Here are some numbered points:
[ 1.85  0.95  1.01 -1.46 -0.52  0.13  0.79  0.33  0.52  0.16 -2.09 -1.77 -2.14 -1.62  0.97 -0.09] 0
[ 1.06  1.90 -0.96  1.02  1.35  0.07  0.48  0.99 -1.53 -0.75 -2.59  1.73  0.32  0.02  0.55  0.76] 1
[-1.24  1.85 -0.14 -1.25 -0.95  0.77 -1.70  1.14 -0.38 -1.29 -1.86 -0.59 -0.68 -1.35 -0.67 -0.79] 2
[-1.30 -0.64  1.43 -1.04 -0.17  0.26  0.02 -1.16 -0.99  1.23  2.93 -0.38 -0.18  0.09 -0.87  0.05] 3
[-0.26 -1.23  0.76  0.65  0.93 -1.31  0.32 -2.88 -0.15 -0.91  2.61 -1.35  0.26  0.68  0.05 -1.75] 4
[-0.07 -0.70  0.53 -0.89 -1.58 -0.33  0.93 -1.59 -1.20  0.38  0.13 -1.42  0.84  0.39  0.27  0.62] 5
[-0.99  0.96  1.34 -1.31 -0.58  0.54  0.36 -0.40  0.38  3.23 -0.56 -1.33 -2.16 -0.27 -0.99  1.31] 6
[ 0.47  0.20 -0.19  0.52  0.56 -1.83 -1.21  1.02 -0.76 -0.60 -0.76 -1.13 -0.59  0.34 -1.51  1.31] 7
[-1.55 -1.51  0.58 -2.40 -0.01 -1.40  0.40 -0.62  0.60  0.44  0.89  0.17  0.82  1.16  0.40  0.61] 8
[ 1.02  1.07 -0.36  0.34  0.34  1.56  1.26  0.40  0.56 -0.59 -1.71 -0.65  1.25 -1.29  0.41 -0.68] 9
[ 0.22  1.57 -0.65  1.38  0.21 -0.11 -0.29  0.05 -1.83  0.85 -0.97  0.60 -0.84 -0.46 -1.30  1.42] 10
[ 0.19  1.36 -0.51  0.46  1.61  0.83 -0.02  1.69  2.54  0.69 -2.63 -1.02 -0.30  0.98 -2.09  0.88] 11
[ 0.03  0.76 -0.13  0.84 -1.44  2.17  0.92  2.28  0.13  1.00 -2.87  1.79  0.22  0.62 -0.77  0.07] 12
[-1.42 -1.68  1.16 -0.57  0.12  1.46  0.53  1.39 -0.39 -0.98  0.45  0.39  0.21 -0.17  0.52  0.28] 13
[-0.44 -0.56  1.20  0.44  0.18  0.49  0.40  1.95  1.05 -1.00  0.22 -0.19 -0.43 -0.25 -1.09 -1.02] 14
[-0.57  2.02  0.05  0.36 -0.16  0.10 -0.47 -0.03 -1.00  0.68 -2.23 -0.54 -0.22 -0.25 -0.95  0.95] 15
[ 1.04  1.83 -0.47  2.09  0.57  0.97 -0.42 -0.87 -0.91 -0.65  1.64  1.19 -0.39 -0.05  0.69 -0.05] 16
[-0.47 -0.70 -0.11 -1.09 -0.54  0.91 -0.29  0.98  0.01 -1.35  0.47 -0.04  1.12  0.24  0.05 -0.51] 17
[ 0.51 -0.19  0.33 -0.54  0.62  0.29 -0.43 -1.80 -1.97  0.62  3.10  0.09  0.68 -0.07  0.62  0.23] 18
[ 0.98  1.30  1.06 -0.86 -0.02  0.87 -0.87  2.26  2.84  0.16 -4.46  0.15 -1.74 -0.89  0.29 -0.99] 19
[ 0.22 -1.83  1.72  1.03  0.47 -1.42 -2.04 -3.40 -2.29 -0.05  4.11  0.12  1.03 -1.68 -0.49  0.51] 20
[-0.47 -0.30  1.60  1.17  1.23 -0.74  0.74  0.02 -1.17 -0.01  2.45  1.20  0.35 -0.11  1.10 -0.48] 21
[-0.49  1.26 -0.33 -0.15 -1.14  0.75  0.80  0.66  2.62 -0.13 -1.35  1.15  0.24 -0.94 -0.51  0.87] 22
[-0.69 -1.48  1.29 -0.42  0.52 -1.28  0.80 -0.82 -0.79 -0.19  1.02  0.28  0.43 -0.12  0.13  0.64] 23
[ 0.35  0.13 -1.16  0.48  0.36  0.70 -0.29  1.56  1.99  0.66 -2.08  0.25 -1.12  0.72 -1.73 -2.14] 24
[ 1.20 -0.54  0.40  0.54  0.48 -1.38 -0.34 -2.56 -0.51  0.38  1.13 -2.98  0.85 -0.27  1.98  0.33] 25
[ 0.56 -1.38  0.34  0.55 -0.21 -0.53 -0.24  1.58 -1.00 -1.11 -0.84 -0.34 -0.64 -2.30 -0.72  1.82] 26
[-0.24  0.65  0.97 -0.42  0.44  1.07  0.32 -1.02  0.50  0.25  1.16 -0.28  0.25  0.64  0.18  0.34] 27
[ 0.95  1.50  1.69  0.13 -0.10  0.35 -0.33 -1.38  1.24 -0.59 -0.62  1.13  0.52  2.14 -0.28 -1.13] 28
[ 1.22  0.00 -0.54  0.53 -1.55 -1.46  0.71  0.38  0.91  0.62  0.38  0.90 -0.45 -1.60 -0.85 -0.16] 29
[ 1.60  1.43  0.37  0.15 -0.35 -0.28  0.93 -1.21  1.78  0.59 -0.24 -0.34 -0.69  0.77 -0.75 -0.96] 30
[ 0.30 -0.63  0.90  1.59  0.12 -0.31 -0.69  0.47  0.39 -0.98 -1.52  1.10 -0.43 -0.06 -1.31  1.08] 31
[-1.17  1.03  0.52  0.42 -0.17  1.39 -0.28  1.87  3.38  0.73 -3.30  0.02 -0.24 -0.12  1.21 -0.66] 32
[-0.07  0.77 -0.60 -0.68  0.01  1.69 -0.52  2.53  1.31 -0.62 -2.90  1.16 -0.74 -0.25  0.01  0.19] 33
[-0.31  1.69 -0.82 -1.37  0.66  0.00 -0.92  1.54  2.75  0.83 -4.30 -0.01 -1.86  0.76  0.64  2.21] 34
[ 0.48  1.29 -0.93 -0.88 -0.47  1.05  2.21  1.33  0.90  0.90 -2.74 -0.27  0.57 -0.12  0.76  0.31] 35
[-0.17  2.67  1.42  0.39 -0.64  0.59 -0.68  1.29  3.21  1.98 -2.60  0.37 -2.54 -0.20 -1.68  1.44] 36
[ 0.11 -0.50  1.84 -0.42 -0.69  1.70  0.27  1.74  0.17  0.31 -0.35  1.16  0.31  0.16 -0.45 -0.37] 37
[ 1.09  1.36  0.54  1.55 -1.02  1.26  1.26  0.14 -1.34 -1.65 -1.79  0.83 -0.35 -0.54  1.82  0.80] 38
[-1.07  0.49  0.10  0.05  0.15 -0.97 -0.93 -0.61  0.87 -0.48 -0.93 -1.45  0.48 -0.58  0.95  0.52] 39
[ 0.04 -1.38 -1.02  2.76 -0.39 -0.16 -0.61  1.35  0.92 -1.66  0.55  1.15  0.40  1.12 -1.35 -1.10] 40
Which three points above are nearest to each new point, looking only along the 6 directions in which the numbered points spread most? Their numbers follow each, nearest first.
[-0.20 -0.15  0.15 -0.40  0.29 -2.56  1.84 -1.72  1.35 -0.25  0.61 -0.97 -0.75  0.85 -0.58  0.46] 39 27 30
[ 0.28 -1.59 -0.13  0.15 -0.08 -0.36  0.63 -1.00 -1.86 -0.64  3.90  0.99  1.20  0.57  0.79 -0.52] 21 18 23
[-0.56 -3.04  0.93 -0.69 -0.69 -1.35  0.18 -2.36 -3.42 -0.48  6.42  0.19 -0.09  2.11  0.25 -0.51] 20 18 3
[-0.57  2.32 -0.82  0.13 -0.84  1.08  0.43  0.17 -0.87  0.58 -0.48  0.66  0.73 -0.19  0.56  0.07] 38 9 15
[-1.24 -1.14  0.12  1.10 -0.05 -0.94  0.92  2.03 -0.14  0.01  1.80 -0.57  1.82  1.49  1.19 -0.15] 17 13 23
[ 0.68 -1.37  1.41 -0.58  1.76  0.61  1.40 -1.35 -1.13  1.71  2.54 -0.65  1.13  1.43  1.46 -0.58] 18 27 21
[ 0.00  1.50  0.31  1.38 -0.90 -0.82  0.43 -1.46 -0.33  0.33  1.67  0.14  0.47  0.24  1.85 -1.62] 27 16 21
[ 0.48  0.02 -1.32 -0.94  0.14  2.14  0.08  1.80  1.45  0.78 -2.09  0.21 -0.99 -0.08  1.29  1.29] 35 22 33
[-0.59  2.17  0.42  0.92  0.25 -0.75  0.01  1.45  1.67 -0.01 -2.30  0.40 -1.43  0.65  0.60 -0.01] 11 22 24
[ 0.75 -1.68 -0.38 -1.15  0.45 -0.77 -0.78 -0.78 -1.16  0.73  1.66  0.17 -0.01  0.63 -0.29 -0.26] 23 21 3
[-0.42 -1.55 -0.50 -0.13 -0.64 -0.59 -1.20 -2.04 -0.28 -0.57  3.49  1.44  1.08 -0.54 -0.01  0.59] 21 23 18
[-1.55 -0.34  0.72  1.20  0.03 -2.38 -0.72 -0.73  0.14  0.21  0.83  0.35 -1.35  0.52 -1.00 -0.23] 29 7 23
[ 0.52 -0.71 -0.91 -2.00  0.76 -0.46 -0.51 -1.86 -0.98  0.35  0.87  0.15 -0.55  0.50 -2.05 -0.07] 23 27 29
[ 1.00  2.18 -0.15 -0.31 -0.04  0.09 -0.08  0.13  0.60 -0.58  0.12  1.04 -0.30 -0.08  2.12 -2.47] 9 28 30
[ 0.69  0.71 -1.59 -1.16  0.66 -0.49  0.93  1.76 -0.58 -0.13 -1.50 -0.93  1.88  1.36  1.36 -0.13] 9 35 2
[ 0.87  2.19 -1.10  0.51 -0.02 -0.41 -0.54  1.26 -0.23 -1.20 -1.66 -0.64 -0.52  0.46  1.13  0.10] 9 1 2
[-1.86 -0.22  0.11  0.38 -0.51  0.02  0.78 -1.25 -0.18  1.19  1.07  0.55  1.48 -0.30 -1.87  1.81] 3 23 27
[-0.49 -1.34  0.17  1.62 -0.21  0.42 -0.28  0.61 -2.12 -2.73  1.27 -0.23  1.33  0.05 -1.01  1.20] 21 23 26
[ 0.84  0.26  0.41 -0.62 -1.20 -0.81 -0.78 -1.32  0.01  0.80  1.95  0.19  0.35  0.18 -1.13 -0.27] 27 23 3
[ 0.08  1.14 -0.16 -2.24  0.21  0.73 -1.26 -1.07  1.50  1.36 -2.98  0.43 -2.11  0.06  0.04  0.36] 0 34 22
[-0.44  0.65 -0.45  0.28 -0.64  1.24  1.14  0.07 -0.47 -1.03 -1.02  0.46  0.87  0.36  0.07  0.37] 9 38 37
[-1.04  0.31  0.70 -1.09 -0.33  0.35  0.69  0.62 -0.89  1.15 -0.73 -1.64 -0.57  0.56  3.27 -0.26] 5 0 39
[-0.54 -1.24 -0.30  0.33 -1.25  1.73 -0.09  2.04 -0.46 -0.43 -0.81 -0.86 -0.84 -1.16 -0.87  0.27] 2 26 13
[-0.13 -1.04  0.56 -0.66  0.36  0.11  1.16  1.49 -0.41  1.42 -2.96 -0.23 -0.67 -1.21  1.37  0.21] 2 0 35
[-0.33 -0.39  0.75 -0.23  1.33  1.67  0.41 -0.31 -0.41  1.08 -0.51 -0.97 -1.41 -0.92 -0.12  2.17] 15 29 5
[ 1.64 -1.90 -0.30  0.63 -0.38 -0.46 -0.29 -0.89 -0.97 -2.16  1.57  0.82 -0.48 -0.63 -0.98  0.30] 21 23 29
[ 0.41 -0.10  0.71 -1.08 -1.99  1.22 -1.57  3.03  2.13  0.76 -0.77 -0.77 -0.74  0.04  0.85  0.25] 22 2 32
[-1.01  1.03 -0.17 -1.30 -1.19 -0.36  0.38 -1.28  0.09  0.29 -0.40  0.13 -0.68  0.20 -0.61  0.92] 27 29 15
[-2.01  1.74 -0.66  1.48  0.84  0.04  1.22  2.29  0.61 -0.82 -1.76 -0.02  0.67  0.61 -2.54  0.10] 31 24 22
[ 0.15  1.49 -0.86 -1.36 -0.36  2.73 -0.30  2.89  2.42  0.74 -2.45  0.75 -1.37  1.09  0.15 -0.37] 32 33 19
[ 0.45 -1.08 -0.68 -1.28 -1.49  0.69 -0.05 -1.70 -0.84  0.87  1.52  0.82 -0.28 -1.34  1.07 -0.96] 5 23 27
[ 0.74 -0.52  0.94 -0.43  0.17 -1.71 -1.21  0.24 -0.62  0.24  0.13 -1.68 -0.15  1.33 -0.87  0.49] 39 29 7
[-1.68  0.12 -0.96  1.82  0.22 -1.56 -0.50 -1.43  0.37  0.46  1.61 -0.26  0.07 -0.11 -1.95  0.95] 29 7 23
[ 0.77 -0.62 -0.11 -0.57  0.81 -1.38 -0.42 -0.98 -0.81 -0.45  2.03  0.25 -0.06 -0.41  0.97  0.58] 23 5 18
[-0.79  0.47  0.93  2.05 -0.28  1.73 -0.17  2.72  0.10 -0.59 -2.77  0.99 -0.10  1.94 -1.21  0.61] 12 33 22
[-0.60 -0.75  0.97 -1.09  0.19  0.07 -0.55  0.60  1.40  2.14 -1.95 -0.93 -0.98 -2.05 -1.13  0.91] 2 6 15
[ 1.87 -1.13 -0.38  1.72  0.63  0.60  0.29  0.93  1.53 -1.61  0.43  0.62 -0.77 -0.88 -0.61 -0.58] 40 31 14
[-0.66 -0.62  0.25 -0.95  0.35  0.38  0.83 -1.14 -0.24 -0.49 -1.71 -1.61  1.41 -1.58 -0.17  0.17] 39 5 0
[-0.72  0.04  0.06 -0.35 -0.90  1.07 -0.80  1.09  1.33  1.30 -0.44 -0.01 -1.07 -1.24  0.90 -0.41] 22 2 37
[ 0.42 -0.67  0.05 -0.02  0.57 -0.24 -0.95 -1.04  0.01 -0.93 -0.52  0.89 -0.85 -0.30 -1.83  0.54] 29 31 7
[ 0.80 -0.54 -0.07 -1.68 -1.65  0.64 -0.73 -1.60 -0.66 -0.31  1.73  1.28  1.69  1.01  0.48 -1.85] 21 27 23
[ 0.68  0.19 -0.52 -0.49  0.18 -0.25 -1.01 -0.19  1.55 -0.55 -1.16  0.70 -1.07  0.09  0.13 -0.19] 29 39 22
[ 0.92 -0.88  0.59  0.32 -0.57  0.97  0.91 -1.45  0.52  1.65  0.42  0.15  0.09  1.00  1.48  0.74] 27 5 28
[-1.16  1.06  1.07  1.07 -1.46  0.36  0.57 -0.17 -0.22 -1.91  0.20 -0.28  0.57 -0.52 -2.55 -1.73] 29 14 31
[-0.34 -0.17 -1.65  1.92  0.43  0.72 -0.34  0.06  1.13 -0.51  1.57 -1.10 -0.10 -1.25 -0.79 -1.72] 29 14 40
[-0.56  1.39 -0.53 -0.24  0.87 -0.66 -0.20 -0.05 -0.51  0.74  0.65 -1.13 -0.23 -0.64 -0.05  1.10] 29 39 15
[ 0.91  2.13  0.49  0.56 -0.44  0.99  1.72  1.82 -0.49  0.88 -0.65 -0.02 -0.57  0.20 -1.31 -1.34] 22 12 29
[ 0.99 -1.51 -0.10 -1.22 -0.12 -1.82  0.70 -1.50 -0.42  0.64  1.92  0.35  1.67  0.31 -0.57  0.07] 23 18 21
